Named turns come first, each shown by rows before and after it. Which turns, in which order, take the first row of each pair that follows to the second? Write the first one first, as in the answered first pair.
K_608:
[-2.25 -2.04 -0.57  0.25 -3.42 -0.55 -1.35 -0.63 -1.07] -> [ 0.49 -3.00  0.52  0.83 -2.63  1.47 -1.51  0.03 -1.86]
[-0.47 -1.15  0.11  0.48 -2.46 -3.74 -1.51 -2.22 -0.34] -> [ 2.62 -2.26  1.44  1.36 -1.80 -1.67 -1.67 -1.77 -1.50]
[-1.59  0.56  0.07 -1.14 -0.19 -0.99  1.52  1.11  0.38] -> [-1.88  0.22  0.25  0.21 -0.90 -0.95  1.56 -0.25 -1.30]
K_737:
[-1.96  0.94  0.44  1.76  2.67  1.55  2.76 -0.90 -1.90] -> [-2.09  1.66  0.10  0.96  3.45  1.30  2.65 -0.28 -1.00]
[-1.16  0.54  0.19 -2.46 -0.61 -2.33 -0.43  0.61  2.43] -> [-1.04 -0.67  0.10 -2.77 -1.73 -1.66 -0.15  1.02  2.31]
[ 0.65 -1.14  0.66 -0.28  2.30  4.09  2.79  2.68  0.50] -> [ 0.80 -1.56  1.10 -0.07  1.40  4.28  2.65  2.19 -0.35]
[ 1.10 -1.42  1.03 -0.26 -0.14  0.30  0.27 -1.16 -0.71] -> [ 1.14 -0.63  1.04  0.18  0.48  0.10  0.07 -1.45 -0.95]
K_240:
[-1.54 -0.74  0.15  1.26  0.04  1.53  0.59  2.06 -0.38] -> [-0.61 -0.71  1.62 -0.02  1.03  0.80  1.70  1.95  0.52]
[-0.18  0.51 -1.07 -0.75  2.24  2.47 -0.27  3.38  0.92] -> [ 0.10  0.32 -0.68 -1.07  2.45  2.12  0.18  3.50  1.32]
[-1.93  0.28 -1.58 -0.09  1.28  0.76  1.97  1.74  0.11] -> [-1.68  0.37 -1.02 -0.38  1.51  0.17  2.35  1.66  0.54]
[ 3.57 -0.75 -1.03  0.99 -2.90  1.13 -2.78  2.65 -0.57] -> [ 4.35 -1.62  0.24  0.44 -2.72  1.77 -1.00  2.69 -0.27]

Between the rows of a pair lie 2 to 3 turns.
[ 4.79 -0.45  1.07  1.41  2.52  1.53  0.69 -0.22 -0.01] -> [ 1.34  0.44 -1.97 -1.54  1.70 -0.98 -1.35  2.87  3.82]  K_608 K_737 K_240
[-0.70 -1.49 -3.55  0.80  0.17  3.29 -2.27  6.58  2.22] -> [ 0.16 -4.22 -2.01  3.65 -3.13  4.20 -1.12  3.38 -2.29]  K_737 K_737
[-2.63 -0.03 -1.59 -1.36  0.68 -0.35  0.49  2.29  2.10] -> [-2.67 -1.94 -1.55 -0.66 -1.09  0.67  0.58  2.28  0.43]  K_240 K_737
[-0.62 -2.22 -1.29 -0.78  0.87  3.91  1.58  1.89  0.07] -> [ 0.06 -1.08 -0.19  1.73  1.52  3.09  1.80 -1.18 -2.77]  K_737 K_737 K_737
[-0.56  3.39  0.29  0.54  3.91 -1.55  0.41 -1.63  1.75] -> [-4.46  1.39 -1.81  2.12  0.14 -0.54  0.04 -1.62 -1.19]  K_737 K_608 K_240
[ 0.09 -0.38 -0.25  0.57  0.11  0.89 -0.40  1.72  1.59] -> [ 0.45 -1.23  0.27  1.66 -0.67  1.17 -0.30  0.26 -0.20]  K_737 K_737 K_737
[-1.46  1.28  0.66 -0.53 -0.64  0.39 -2.28 -2.80 -1.80] -> [-1.94  0.95  0.10 -0.12 -0.21  2.09 -1.50 -2.03 -2.54]  K_737 K_240
[-1.60 -0.41  0.01  0.66 -2.40 -0.90  0.56 -3.46 -2.65] -> [-0.35 -0.66  1.67 -0.57 -1.69 -1.56  2.07 -3.80 -1.27]  K_240 K_240
[ 2.03  0.72 -0.13  2.65 -0.45 -0.74 -2.64 -3.15 -2.70] -> [ 3.32 -1.07  2.28  1.80 -0.21  0.53  0.62 -2.84 -2.59]  K_240 K_240
[ 4.97  1.83 -0.14  2.25  1.71  0.50 -2.59 -2.57 -0.31] -> [ 4.29  2.55 -1.26  2.27  2.47  0.85 -3.00 -1.67  0.19]  K_240 K_737
[ 0.19  0.91 -1.80 -1.67  0.57  0.31 -1.80  2.94  3.27] -> [-0.38 -1.20 -2.30 -0.33 -1.81  2.30 -1.90  3.22  0.69]  K_240 K_737
[-3.93  0.59 -2.29  1.10 -1.36 -0.08  0.70  1.13 -0.96] -> [-1.88  2.38 -1.56  3.13  0.97  0.10  0.32 -0.59 -2.29]  K_608 K_737 K_737
[ 0.52  1.84 -0.22  0.18  1.22 -1.67 -1.09 -1.77  0.75] -> [-0.17  1.54 -0.85  0.24  0.44 -1.99 -1.25 -1.91  0.52]  K_737 K_608
[ 0.66  0.63 -0.05  2.28 -1.97  0.11 -3.45 -1.86 -2.21] -> [ 1.11  2.92  1.17  2.55  1.71  0.31 -1.43 -2.29 -1.76]  K_240 K_737 K_737
[-5.43  3.33 -1.11  2.27  1.09 -3.66  0.08 -2.58  1.63] -> [ 2.30 -0.88  2.36  6.12  0.90  2.42 -0.57 -2.73 -3.30]  K_737 K_608 K_608
[-0.19  1.35 -0.37  1.22 -0.67  0.78 -2.19 -1.57 -1.23] -> [ 0.80  1.82 -0.23  1.05  0.50  1.18 -2.28 -0.97 -0.72]  K_737 K_608
[ 0.65  2.37  1.79  1.31  0.19 -0.95 -0.36 -1.84 -0.47] -> [-0.18  1.69  0.73 -1.58  0.20 -0.55 -0.77  1.82  2.69]  K_737 K_737 K_737
[-1.53 -1.79  0.13 -1.28 -0.71 -1.37  1.80  0.27  1.30] -> [-2.47 -1.53 -1.26 -0.31 -1.36 -0.70  0.29  0.70  0.17]  K_240 K_240 K_240
[ 1.35 -0.25  0.89  3.13  0.31  1.21  0.24 -1.79 -2.72] -> [ 2.73  0.23  2.11 -0.04  2.68  0.94  1.64  0.35  1.24]  K_240 K_608
[ 1.51 -0.86  1.65 -1.71  1.40  1.09  2.57  1.66  1.44] -> [-1.03 -0.71  0.55 -2.57  0.34 -0.40  2.95  1.40  2.09]  K_737 K_608
[ 1.74  2.03 -1.49 -0.07  3.33  0.33 -1.71  0.80  1.60] -> [-1.01  2.35 -2.10  1.32  1.10 -1.68 -1.88 -2.30 -0.43]  K_608 K_608
[ 1.29  0.03 -0.36 -0.52  1.80  1.66  1.68  0.90 -1.20] -> [-1.41  0.63 -1.06  0.26 -0.01 -0.22  1.87 -1.13 -2.28]  K_608 K_608 K_608
[ 3.23 -3.29  1.82 -2.55 -2.46 -0.42  0.86  0.76  1.50] -> [-0.02 -0.88 -0.57 -3.14 -2.79 -3.16 -1.59  0.64  2.84]  K_608 K_240
[ 3.99 -3.58  3.63 -1.01 -1.05 -1.72  1.08 -1.97  1.94] -> [ 1.27 -1.13  2.61 -2.49  0.10 -4.11  1.20 -1.47  4.34]  K_737 K_608 K_608
[ 0.90  0.54  0.61 -2.46  2.89  1.63  2.17  2.53  2.83] -> [-0.15 -0.06 -1.04 -3.19  0.52  0.70 -0.44  3.68  3.41]  K_240 K_737
[-1.66  0.27 -1.23 -1.87 -0.40 -1.12 -0.04  1.08  1.90] -> [ 1.47 -1.49  1.20  0.46 -1.25  0.18  1.03 -1.97 -1.61]  K_608 K_608 K_240
[ 0.62 -3.59  0.54  0.22 -3.38  0.43 -1.17 -0.25 -0.78] -> [ 3.57 -2.11  2.11  1.18 -0.21  1.56 -0.88 -0.53 -0.78]  K_737 K_608 K_737
[-4.77 -0.08 -3.07 -0.88 -0.65 -0.50  2.15  1.48  0.35] -> [ 1.52 -2.13 -0.27  0.24  1.17  3.93  1.91  3.19 -0.78]  K_608 K_608 K_608
[-0.22 -1.95 -0.37 -0.01 -3.37 -1.55 -0.26 -1.44 -1.01] -> [ 3.03 -1.63  0.95  1.01 -1.21  0.12 -0.40 -1.15 -1.55]  K_737 K_608
[-0.18  2.44  0.92 -2.55  0.34 -3.51 -1.31 -0.33  2.79] -> [-1.52  1.87  0.13 -2.16 -0.97 -3.97 -1.63 -0.94  2.09]  K_608 K_737 K_737
[-1.34  0.25  1.08 -2.85  0.26 -2.39  2.66  0.19  3.62] -> [-2.49  0.51 -0.56 -2.56 -1.34 -3.16  0.02  0.30  3.30]  K_737 K_240
[-1.08 -1.62  0.93 -1.09 -2.10  1.09 -0.58 -0.68 -1.76] -> [ 1.37 -1.26  1.99 -0.84 -0.47  2.24 -0.58 -0.30 -1.73]  K_737 K_608
[-1.90  0.79 -0.83  1.11  0.84 -0.90  0.61 -0.85 -0.53] -> [-1.96  0.51 -1.07  0.15  0.78 -0.81  0.46  0.50  0.59]  K_737 K_737
[ 0.13  0.45  0.52  2.22  0.10 -0.55 -0.02 -2.02 -3.73] -> [-0.49  3.38 -0.25  0.65  2.81 -1.67 -0.57 -0.52 -1.00]  K_737 K_737
[ 0.43  1.27  0.38 -1.77  2.71  0.19  1.81  1.30  2.56] -> [-1.65  0.49 -2.52 -1.26  0.17  0.76 -1.44  2.84  1.73]  K_240 K_737 K_240
[ 0.27  3.39 -0.34 -1.61  2.60 -0.40 -0.63  0.09  2.23] -> [-0.33  2.68 -0.01  1.20  0.26 -0.93 -0.66 -3.72 -1.80]  K_608 K_608
[-2.65 -0.90 -0.19 -3.32 -1.63 -2.50  0.09  0.04  1.92] -> [-3.44 -1.88 -0.86 -0.64 -3.22 -0.36 -0.07 -0.72 -1.88]  K_240 K_240 K_737
